The rows of M fall into 3 groups, and each row is roughly a mix of its group's hidden directions.
M:
[[-1.31 -0.42  0.75  0.54 -1.53 -3.27 -3.34 -0.28 -2.74 -2.14]
 [-0.47 -1.17  2.17  2.64 -1.14 -1.18  2.85 -2.03 -1.41 -2.97]
 [ 1.75 -1.01  1.51  2.03  0.94  1.28  3.93  0.02  3.08  1.03]
 [ 1.25 -0.99  1.28  0.54  1.10  2.26  3.73 -0.45  3.72  0.53]
 [ 2.31 -1.26  1.16  3.31  1.44  1.06  3.37 -0.15  2.28  0.05]
 [-1.81  2.06 -1.45 -2.24 -0.48 -0.76 -2.89  1.13 -3.73 -0.06]
 [-0.79 -1.03  2.20  2.98 -0.61 -0.86  3.69 -1.71 -1.57 -1.89]
 [-0.86 -1.54  1.93  3.39 -1.81 -1.09  0.70 -1.41 -2.71 -2.53]
 [-0.13 -1.48  0.24  1.46 -3.78 -0.74  0.18 -1.50  3.66 -2.02]
 [ 0.67 -0.49  1.25  0.50  0.73  1.55  4.31 -0.02  3.42  1.83]
 [ 0.55 -1.96  3.25 -0.55  2.58  1.63  3.79 -0.13 -0.26  0.45]
 [-1.21 -3.17  1.88 -2.75  0.80 -0.25  1.88 -3.46  0.48  0.12]
 [ 2.98  2.36 -0.75 -0.30  1.81  1.12  3.59 -2.02  0.52 -1.47]
 [ 3.15  2.31  0.27  0.23  1.74  0.80  4.15 -1.16  0.22 -1.17]
 [-1.98 -2.10  0.33 -1.69 -3.53 -0.93 -1.28  3.11  1.72 -0.35]
 [ 1.03  0.07  0.28  2.93  3.35  0.87  1.25 -3.48 -1.86  0.44]
 [-2.26 -0.98 -0.10 -1.25 -2.14 -1.40 -4.26  2.32 -0.77  0.85]
 [ 3.20 -0.25 -1.44 -4.17  1.19 -0.33 -1.80  1.94 -0.90 -0.04]
 [-4.26 -2.62  0.86  1.49 -2.22 -1.24 -1.59 -0.56  1.13  0.64]
 [-0.65 -0.73 -0.56 -2.79 -2.11 -1.29 -3.67  3.04 -1.07 -0.11]
 [-1.22 -0.75 -0.50 -0.19  1.51 -1.61 -3.96 -1.35 -3.60 -1.15]
 [ 0.91  1.35 -3.40 -0.85 -0.57 -0.10 -3.03  3.70 -0.55  0.75]
 [-0.59  0.17 -1.04 -2.97 -3.56 -1.01 -1.76  2.65 -0.26 -2.21]
 [ 1.57  1.11 -3.37 -1.56  2.18  0.27 -1.26  3.76 -0.37  0.92]
 [ 3.45  1.96 -0.06  0.86  3.02  2.12  2.88 -0.53  0.38  0.46]
 [ 0.28 -0.78  2.54  1.92 -0.36 -0.58  4.23 -1.45 -0.76 -2.67]
 [-0.34  2.14 -2.36 -2.46 -0.64 -1.30 -3.18  0.88 -3.07 -0.57]
 [ 0.51  1.88  1.06 -3.33  2.57  0.24  2.73  2.02 -0.03  2.20]
 [ 0.93  1.23 -2.24 -2.83  0.46  0.48 -3.09  2.85  1.69  1.64]
 [ 0.50  0.60 -1.64 -3.21  0.57  1.07 -3.19  2.17  1.63  2.54]
 [-2.06 -0.77 -0.26 -1.44 -3.12 -1.38 -3.52  2.61 -0.99 -0.46]
 [ 0.77  0.80 -1.67 -3.49  1.39  0.90 -2.02  2.09  2.28  2.53]
 [ 1.10  1.80 -3.89 -2.03  0.60  1.21 -3.19  0.66 -0.34  1.67]
 [ 1.14  1.40 -3.49 -1.87  1.99 -0.19 -0.27  3.66  0.76  1.42]
 [-1.90 -1.76  4.13  1.56 -1.13  0.01  1.04 -3.22  0.32 -0.17]
 [-3.06 -2.13 -0.33 -0.01 -1.71 -0.09 -4.10  1.43  0.25  1.78]
 [-0.05  0.92  0.97  0.15  0.28  1.11  3.31 -4.92  0.62 -0.60]
 [-1.42  0.62  1.02  3.73 -0.11  1.39  3.48 -2.24  1.59 -0.22]
 [ 1.33 -0.46  0.81  1.79  3.49  0.80  3.06 -2.71  1.38  1.32]
 [-2.42 -0.32 -0.42 -0.29 -0.61 -1.26 -3.86 -0.81 -3.25 -2.17]
 [ 1.45  0.90 -3.91 -2.11  2.23  0.03  0.03  3.24 -0.21  0.94]
 [ 0.82  1.35 -3.56 -1.55  1.08  0.98 -3.77  1.39 -0.43  1.72]
 [ 1.42  1.82 -1.63 -0.67  1.08  2.52  3.83  0.69  2.56  1.17]
 [-0.71  0.54 -1.83 -2.40 -3.13 -0.03 -3.08  2.12 -1.22 -1.97]
 [-0.45  0.12 -0.73 -3.40 -3.35 -1.31 -1.43  2.95  0.65 -1.61]
 [ 0.88  1.06 -0.77  0.79  0.35  2.99  4.35  0.73  2.62  0.77]
 [-0.43 -1.19  0.02  3.88 -3.27 -1.04 -1.11 -0.76 -0.07 -2.96]
 [ 0.79 -1.37 -0.03  1.52 -3.46 -2.20 -1.95 -1.21  1.48 -3.15]
 [-0.28  1.57  0.50 -3.33  3.44  0.55  1.71  1.12 -0.85  2.84]
 [ 0.40 -2.02  1.15  2.67 -2.75 -1.62  0.33 -1.65  2.82 -2.31]
 [-3.02 -0.19 -0.43 -1.36 -0.68 -0.64 -3.83 -0.71 -2.99 -1.68]
 [ 1.49  1.68 -3.05 -2.55  1.05 -0.14  0.64  3.64  1.64  0.80]
 [-0.25  0.19 -1.19 -0.93  1.17 -1.16 -4.34 -0.18 -3.86 -0.40]
 [ 2.75 -1.11 -0.46 -4.19  1.14 -0.51 -0.99  2.70  1.06  1.24]
 [ 0.32  1.50 -0.27  1.97  1.81  0.28 -2.83 -1.09 -4.46  0.52]
 [-0.66 -0.85  2.29  2.48  0.40 -0.23  4.09 -2.67 -0.96 -1.21]
 [-0.31 -0.31 -1.13 -2.64 -2.35 -0.64 -3.57  2.94 -1.59 -0.86]
 [ 1.66  1.21 -0.15  2.55  3.15  2.45  2.27 -2.51 -0.05  0.93]
 [-1.71 -1.47  0.62  2.46 -0.43  3.18  2.99 -0.84  2.63  0.83]
 [ 0.81  1.44 -3.40 -2.79  1.77  1.23 -2.04  1.26  0.75  2.46]
 [ 1.37  2.31 -0.51 -1.68 -0.31  1.48  3.81  1.99  2.36  1.53]
 [-3.66  0.38 -0.47 -2.23 -0.35 -0.70 -3.22 -0.43 -2.97  0.52]
 [ 1.29  1.57 -3.17 -2.80  1.88  0.99  0.90  2.54  0.97  2.06]
 [-0.04 -1.59  1.00  1.34 -3.87 -0.37 -0.57 -0.75  2.75 -3.18]
 [ 2.84  0.18  0.22  0.82  0.50  0.39  3.88  0.08  3.67  1.11]
 [ 2.50  2.22 -0.83 -1.95  0.42  1.02  3.44  1.69  2.34  1.42]
 [ 2.62  0.84  0.91 -0.18  2.29 -0.33  4.49 -1.74  1.37 -0.49]
 [ 2.44 -0.21 -1.69 -4.35  0.22 -0.69 -2.28  2.20 -0.74 -0.34]
 [-0.10 -1.46  3.03 -1.10  1.62 -0.06  4.50 -0.43  1.86 -0.15]
 [ 2.15  1.49 -0.71 -0.37 -0.26  2.84  3.48  1.72  2.68  1.09]
 [-1.11 -1.20 -0.14 -0.36  0.40 -2.55 -4.10 -1.79 -2.27 -2.08]
 [-2.04 -0.34 -0.68 -1.58 -3.37 -0.82 -3.45  2.58 -0.83 -0.71]
 [ 0.35  1.04 -2.42 -2.91  0.93  0.82 -3.20  1.42  1.78  2.57]
 [ 1.34 -0.09 -1.10 -3.74 -0.21 -1.10 -3.29  2.91 -1.10  0.51]
 [-0.46 -0.32 -0.56 -3.60 -3.31 -1.52 -1.17  2.65  0.81 -1.76]
 [-1.36 -2.41  3.64 -0.55  0.10 -0.13  3.28 -2.42  1.07  0.24]
 [ 2.34  1.70  0.04  0.44  1.22  0.82  4.59 -1.80  0.77 -1.84]
 [ 0.09 -1.04  1.50 -3.69  0.77  0.27  2.72 -2.40  2.86  0.04]
 [-2.57 -0.18 -1.25 -0.39 -2.32 -0.13 -4.66  1.04 -1.55  0.00]
 [ 0.28  2.17 -3.58 -0.79 -0.61  0.59 -4.30  0.33 -0.03  1.23]
 [-0.53 -1.22  3.98  0.05 -0.95 -0.30  4.11 -0.01  1.82 -0.49]
 [ 0.35 -0.45  1.64 -1.66  2.28  1.19  4.65 -1.56  1.38  0.84]
 [-0.57  0.90 -0.33 -1.39  4.34  2.17  0.46  0.67 -2.49  2.34]
 [ 3.01  2.90 -0.06 -0.50  0.82  0.41  4.00 -0.84  0.49 -1.88]
 [-1.43 -0.31  0.17 -0.22 -2.31 -2.47 -3.99 -0.12 -2.56 -1.73]
 [ 3.80  1.57 -0.56 -0.93  2.42  1.37  3.41 -0.76  0.76 -0.67]
 [ 1.14 -0.87  1.41  1.01  1.40  1.85  4.00 -0.11  3.22  1.49]
 [ 1.15  1.47 -2.73 -2.56  1.00  0.77 -2.94  2.44  1.27  1.93]
 [ 1.54  1.42 -0.43 -0.68  0.68  2.20  4.21  1.02  2.90  1.22]
 [-0.98 -0.09 -0.79 -0.18 -1.34 -2.49 -4.32 -0.40 -3.08 -1.03]
 [ 2.71 -0.42  0.32  2.64  1.30  2.40  3.32  0.56  2.09  1.11]
 [ 0.64  0.72 -3.53 -2.25  1.41 -0.15 -2.31  3.10  0.52  1.84]
 [ 0.61 -0.85 -0.05  3.45 -3.53 -0.61 -0.14 -0.33  1.40 -3.34]
 [ 0.13 -0.47 -2.55 -1.03  0.92 -0.88 -2.62  4.50 -0.58  1.46]
 [ 1.35  1.27 -1.94 -2.33  1.69  1.50 -3.19  2.38  1.04  2.09]
 [ 1.35  2.12 -4.80 -1.82  0.77 -0.22 -0.51  2.31  0.04  0.39]
 [ 1.92 -0.63 -1.81 -3.84  0.41 -0.61 -3.20  1.73 -1.75 -0.26]
 [-1.37 -0.57  3.61  0.74 -0.74  0.61  2.45 -3.70  1.59  0.26]]
Here is one row of each group, with its name. Which group are the others in?
[-0.91 -1.87  0.90  2.42 -4.53 -1.14 -1.44 -0.91  1.59 -0.89] | (56)
[ 0.52  1.86 -3.09  1.78 -0.69  0.11 -3.85  1.65 -2.13 -0.09] | (34)
[ 1.26 -0.62  1.53  2.40  3.52  0.34  2.92 -2.41  0.45  1.40] | (110)

[ 1.19 -0.15 -0.96  0.17 -2.79 -2.38 -2.41 -0.97  0.86 -3.96] | (56)
[ 0.74  1.01 -2.57 -2.82  1.18  0.78 -3.28  2.03  1.21  2.12] | (34)
[-0.70 -1.12  2.87  1.75 -0.37  1.08  1.39 -4.50 -1.31 -0.86] | (34)
[-1.08  0.22 -0.84 -0.76 -0.96 -2.33 -4.30 -0.40 -3.12 -1.34] | (56)
[-1.76 -0.08  1.48  3.89  0.30  0.35  3.01 -2.95  0.74 -0.31] | (110)
[ 1.52 -1.06  1.82 -2.75  3.35  2.19  2.50  0.64  0.78  1.20] | (34)
[-3.47 -1.52  0.47  0.29 -1.22 -0.62 -3.76 -1.05 -2.56 -0.82] | (56)
[-1.60 -0.54  0.20  0.64 -0.77 -2.15 -4.03 -0.23 -3.59 -1.18] | (56)
